The rows of T fall into several groups, and each row is roughly a mix of its group's hidden directions; some rows fit no group.
T (106 x 10):
[[  7.3  -2.7 -36.8 -28.3  -3.6   0.9  10.4  13.7 -31.1  -6.2]
 [ -2.7  33.1 -22.9 -14.3   0.3  12.0 -26.4 -11.7  -9.0 -25.2]
 [ -5.4 -25.7   1.8  -9.8  23.1 -10.9  -7.0 -41.0 -18.6  -2.2]
 [-24.4   0.7  -3.0   7.9 -48.4 -17.5  -7.3  -5.0  -9.6  -6.1]
 [-32.6   7.0  -0.9  25.3  27.8 -11.2  -9.7  11.7  20.1  15.5]
 [ -8.9 -27.3  -1.1 -24.2  -4.6  36.5  19.2  -5.7 -15.3 -11.2]
 [-11.8 -13.3  14.9   7.5   4.2  -0.7  45.9  23.6 -15.8   1.7]
 [ -2.5 -14.2   9.9  -9.8  30.9 -14.6  30.4  -1.7   2.6 -31.9]
 [ 18.4 -19.9  -3.6 -20.0  42.6  12.3  15.3   2.1   9.6  -8.9]
 [  9.5  28.8 -31.0 -13.5   3.7  15.5   7.6  19.9 -21.1  17.5]
 [ -1.5 -19.5  -6.1   1.6   8.2   6.9  27.7  -6.5 -27.7  37.6]
 [ -6.0 -16.9   3.5   2.0 -21.0 -35.5  11.8  -1.3   7.5 -35.9]
 [ 15.5  32.1  -6.9   7.5  30.9  -8.8  26.6  17.8   8.4   5.1]
 [  1.9  22.7  -1.7  21.9  21.9  25.7  -0.6  -7.2 -16.7  32.3]
 [-13.3 -17.3  47.5   9.6   1.4   5.4  -6.4 -21.9   8.3  -8.7]
 [ 12.6   5.3 -20.8  -2.3  -5.9  31.3 -23.8   3.5  14.7  33.0]
 [ 11.2   6.0   2.1   5.1   6.2 -44.2  14.3   9.6 -27.3 -17.3]
 [-11.9 -16.3   6.6   1.0  10.0  50.0  10.7   0.1   8.2 -16.9]
 [ -9.6  17.9  10.4 -32.5 -33.0 -14.4  -1.4  11.0 -14.8 -17.5]
 [ 15.4  -5.0  45.8  -5.7  -4.6  27.5  14.2   1.2  -2.8 -11.8]
 [  6.2 -15.7  -4.0  24.5   5.2 -34.8  19.4 -14.9  14.8  23.8]
 [ 30.9  27.6  -2.1  -6.2 -25.4 -28.1 -10.4  10.7 -10.0   2.7]
 [ 20.9  14.1 -12.1  -7.7  -5.2 -39.2 -26.9 -12.5 -11.1  10.8]
 [-11.7  12.0  17.3 -22.6  -1.8  28.3  18.5  -3.6 -14.3  32.8]
 [-27.7  -8.2  13.4  24.5  24.5   4.5  -7.6  32.2   8.8 -10.8]
 [ 33.2  12.3  -3.0  31.4   8.6   2.8 -12.8  -7.6  30.4   7.2]
 [  3.7  17.0  -2.9  -0.6  19.5   2.9   3.5  15.6 -22.7  45.3]
 [ -6.8   2.1  34.0  20.6 -11.8 -25.1  23.7  -6.7  21.6  -7.0]
 [-32.7   4.4   6.4  -3.1 -34.0  10.8 -13.6   9.8  25.1  14.1]
 [  1.3   9.2  30.8   9.1 -15.3  30.3  -7.3  -8.6  12.4  31.2]
 [  2.9 -23.9  14.8   7.5 -16.6  13.0 -40.6 -17.3   9.3  14.0]
 [-28.7 -21.7  11.5 -18.0 -14.0  17.6  16.0 -14.6  12.2 -25.5]
 [ 15.0 -12.9 -21.9 -13.5  -6.9 -25.6  38.0  11.4   9.6 -10.1]
 [ -5.7  42.6  -4.6  21.4  -9.1  10.6  -5.4   9.2  12.9  26.8]
 [-12.8 -28.8  -3.5  24.7   4.0 -17.4  28.3  -8.2  25.9   7.0]
 [  2.7  34.5   5.3  -2.3  17.7   6.8 -33.7   3.6 -20.2  19.4]
 [  5.7   0.5 -36.5  13.6  27.0  13.3  -9.5   9.2 -26.7 -13.6]
 [-43.8  -7.1   2.1   6.5  12.9  -5.7  -1.7   1.7  34.3  11.0]
 [-13.0  -4.6  43.9  16.0   8.0   8.7 -25.4 -18.6  -3.8  -2.1]
 [ 25.8 -12.7   0.4  31.5  22.7  -9.3  -7.8 -31.5   5.7   4.1]
 [ 18.3  12.4   8.4 -11.2  13.0 -44.0   7.4  -7.6 -22.9 -10.1]
 [  1.3  29.9  10.4  -8.6  -9.7 -23.0 -24.9 -24.9  -0.3  24.3]
 [ 23.5   9.4  -0.8  -4.8 -12.0  15.3  14.0 -20.3 -26.8  33.9]
 [ 13.9  15.0  33.8  -8.6 -26.0  17.3  24.3 -16.7  -6.2   3.0]
 [-21.4  -4.9   9.2 -33.7 -29.3  -6.7   6.3  -2.9  -5.5 -28.9]
 [ 18.3   8.6  -8.7  -7.0  37.8  16.7  22.0  10.9  24.5   8.7]
 [ 40.7  21.4 -17.7  12.2   3.5  -9.4 -18.8   0.9 -12.5 -18.2]
 [-22.7   2.2 -23.5 -17.2  -6.0  31.2 -23.0  -1.9 -24.6  -2.8]
 [  1.9   3.6  -7.5  11.7  -5.4  37.4 -24.2  13.4  19.8 -26.9]
 [ 22.2 -13.4 -27.9 -20.4  -6.7   7.8 -28.5 -19.3   6.7 -17.9]
 [ 22.1   2.8  10.8  30.6  -4.6 -21.9  31.6  21.3  -4.5   1.4]
 [-12.1  12.8  -9.7 -21.0  16.1   5.6  14.4 -29.8 -29.9  19.9]
 [ 11.4  -6.2   5.0 -34.8  -1.4  -3.4  -4.3 -23.8 -38.1  -8.2]
 [  4.1  18.2  23.7  -8.9 -34.5 -23.4 -16.7  15.0   7.2 -15.4]
 [  7.1 -19.6 -15.5  15.3 -19.0 -11.3 -13.7  39.7  -2.0 -18.8]
 [  3.1  -5.2  25.2 -19.8   6.8   7.5   7.3   9.7 -25.0 -39.8]
 [ 31.6 -31.9 -10.8  -0.8  18.5  -1.9  17.6 -13.9  10.5 -20.7]
 [-19.1   3.4 -13.7   0.8  -3.0  37.1 -13.0  -5.8  35.1  11.8]
 [  1.4 -31.7 -11.8  -5.8  18.7  -7.2  32.5 -16.1 -11.2  22.4]
 [ -9.9  -2.7  -7.0 -23.9   0.4  49.9  -7.6  -3.9 -11.1  10.5]
 [  0.3  14.3  16.6   6.7  19.8 -22.5  -2.5 -20.3  41.0   0.6]
 [-40.8  12.2   2.5  -0.7  16.5  25.2 -14.1  -8.9 -10.0 -20.4]
 [  7.4 -18.4 -11.3 -13.4  -0.5 -38.3  16.0 -18.2 -14.8  23.4]
 [  4.4  -4.7 -11.0  -6.8 -25.6 -10.3  41.3   6.6  28.2   3.8]
 [-11.1  -9.4  27.4  -6.5  27.5   0.9  26.0   2.5 -32.3   6.1]
 [ 20.7 -24.7   8.4  24.5  30.9 -17.7  11.1  11.9  10.7 -13.0]
 [ 36.5 -22.2  13.4   2.3   2.0   7.0   6.4   6.3   7.5 -36.3]
 [ 15.2  22.6  -9.6  19.7 -13.3  -9.6 -32.1   8.2  28.5 -11.2]
 [ -5.7   0.0 -21.7 -22.7 -13.7  18.6 -32.9 -13.1  25.1  -9.3]
 [ -9.7   8.9 -17.0   6.3 -24.8  25.9 -29.9  -2.7  14.9  24.8]
 [ -8.8  11.3  37.1 -13.4   2.3 -35.9 -18.8   9.4   0.5   5.1]
 [-17.9  -5.1  14.6  23.7  10.6  11.9 -13.4   8.1 -42.1 -11.4]
 [-23.4   5.4   7.5 -13.3  23.1  41.0   4.8  -8.9 -17.1  -9.9]
 [  6.4 -23.2   2.5  25.8  39.1 -18.1  16.0   5.5  10.2   4.8]
 [-19.5   3.8 -16.4 -19.8 -16.2  38.4 -13.9  -2.4 -22.2   6.3]
 [ -7.8 -31.0 -15.6  13.2  14.4  -5.8  19.0  27.9  -2.9 -26.4]
 [  0.2  12.6 -16.6 -10.3  -7.3 -41.1 -20.0  24.2 -13.5  -8.7]
 [ 11.2   0.2 -12.3  18.0  31.3 -17.3  -0.4   5.8 -15.7  36.9]
 [-12.1 -26.0 -17.6  -2.9   0.0  13.3  25.1 -12.6  -6.1  37.2]
 [-28.6  -0.9 -16.0  -0.7  34.4   1.4  13.0  -8.4 -24.5  20.6]
 [-20.5  -7.6 -27.0   5.9 -20.0  21.7  -6.7  -3.8  23.9  27.9]
 [ 39.5  -6.3  10.8  -2.9  -1.9  28.0   7.0 -18.3 -17.3 -18.0]
 [ 10.8  25.3  27.2  16.9 -10.0 -23.3   3.6   5.6 -30.6  10.9]
 [ 16.0 -31.8 -34.5 -20.6   4.4   9.3  -4.7   1.0  22.6   0.6]
 [-38.5 -15.1 -11.1 -27.5 -10.9   6.7  -8.6  -0.3  14.2 -22.2]
 [ 25.9   3.6 -16.1 -37.4 -25.4   1.7  -8.8   3.0 -17.0 -12.3]
 [-16.2 -31.6  -3.4 -21.1 -16.1  30.0   4.3 -13.4  20.5  -5.2]
 [ -9.6  24.6  -3.3  -1.5  34.3 -20.2  -5.4   0.9 -33.4  -9.2]
 [  4.2  -4.9  33.8  11.7 -34.0 -26.8   8.3  -6.4 -14.5   3.0]
 [ 17.7 -38.9   2.0 -15.8   5.7  18.4   2.6  -9.2  30.7   6.6]
 [-17.1  -4.1  20.4   9.3  -1.2  29.2 -38.4 -17.8   3.4   7.5]
 [-16.1 -18.4 -12.2 -27.0   0.8  41.1  10.3  -6.6  13.6  -4.9]
 [-33.0   9.2  -2.4   4.0 -16.8   8.4  -0.8   6.2  -7.1  43.4]
 [ -1.0   7.5 -18.0 -20.1  10.2  27.3 -28.4  24.1 -16.3 -15.3]
 [-36.2  -6.2   0.3  -1.7  24.0  -8.3 -30.6 -23.9   4.2  -1.8]
 [  3.5  23.0 -42.6  -7.8 -11.2 -12.3  12.3  20.2 -16.4   2.5]
 [-15.6  11.6   2.9  25.9  16.7   6.8  -5.6  -4.7  27.4  36.5]
 [ -2.7  -9.5  -6.4 -15.8 -26.3 -41.3  -1.1  -4.4   2.1 -26.7]
 [ -7.9   2.8  11.4   8.5 -17.7  12.1 -18.9   6.6  47.4 -12.1]
 [-31.0  14.9   9.6  17.5 -36.3  -1.7   9.2  -6.0  22.4   1.5]
 [ 35.9  -1.2   8.3  -6.7  18.4   0.3  14.1  -6.5 -34.3 -19.0]
 [-14.1  18.5   1.3  25.1   4.7 -40.4 -13.2  10.4  12.9  15.5]
 [-24.5  15.0  11.9 -14.0 -19.4  35.3  -1.4  16.7  13.6 -16.5]
 [  1.9 -12.6 -10.4   9.3  -7.0  38.6 -12.2  27.2  -8.6 -25.8]
 [-37.8 -12.2   9.9  -7.2  -0.1  19.5  22.5 -11.9  18.9  20.3]
 [ 17.7  26.7   7.7   9.6  20.0  19.5 -16.8 -17.2  23.0 -21.4]]

Here is one row of each group, with its name. Which group are the others in?
[ 23.7  29.9  26.1  -2.7  -6.5 -12.6  -6.7 -15.2 -26.6  14.0] -> <120>
[ 36.5  -0.3   5.7  10.5  18.2 -31.9 -13.4   7.5 -20.6   6.5] -> <18>
[-16.5  38.6  17.5   2.2 -13.1  22.0 -24.3  11.7  -8.4   0.8] -> <17>

[ -6.7 -15.6  -1.0  24.5 -13.2   0.9  27.2   3.5  41.3   1.8] -> <120>
[ 4.8 -2.4  8.4 23.5 21.1 12.3 31.1  9.7 -6.3 34.3] -> <120>
[ -0.4  -6.1   2.3  21.8  26.7 -42.8  -0.5  -6.3 -16.7  12.1] -> <120>
[ -0.3   1.4 -13.3 -29.4 -37.9 -27.8   0.0   8.5   1.8 -13.8] -> <120>
[  2.1  17.8 -34.6   3.7  29.5 -22.9   5.1  16.6  -0.3 -17.1] -> <18>
[  4.8  -8.8 -30.8   5.1  34.3  -5.5 -11.0  17.1 -14.2  25.0] -> <120>
[-10.3   1.3  26.1 -10.8  -5.9  20.5  -7.2  24.1 -15.4 -36.0] -> <17>
[  2.5  26.7  19.9   3.0  30.3  -8.9  28.2  10.0 -20.6  -9.2] -> <18>
[-35.0  29.3  26.0  15.5  -5.6  -5.7  -8.1  12.3  15.6  -0.3] -> <120>
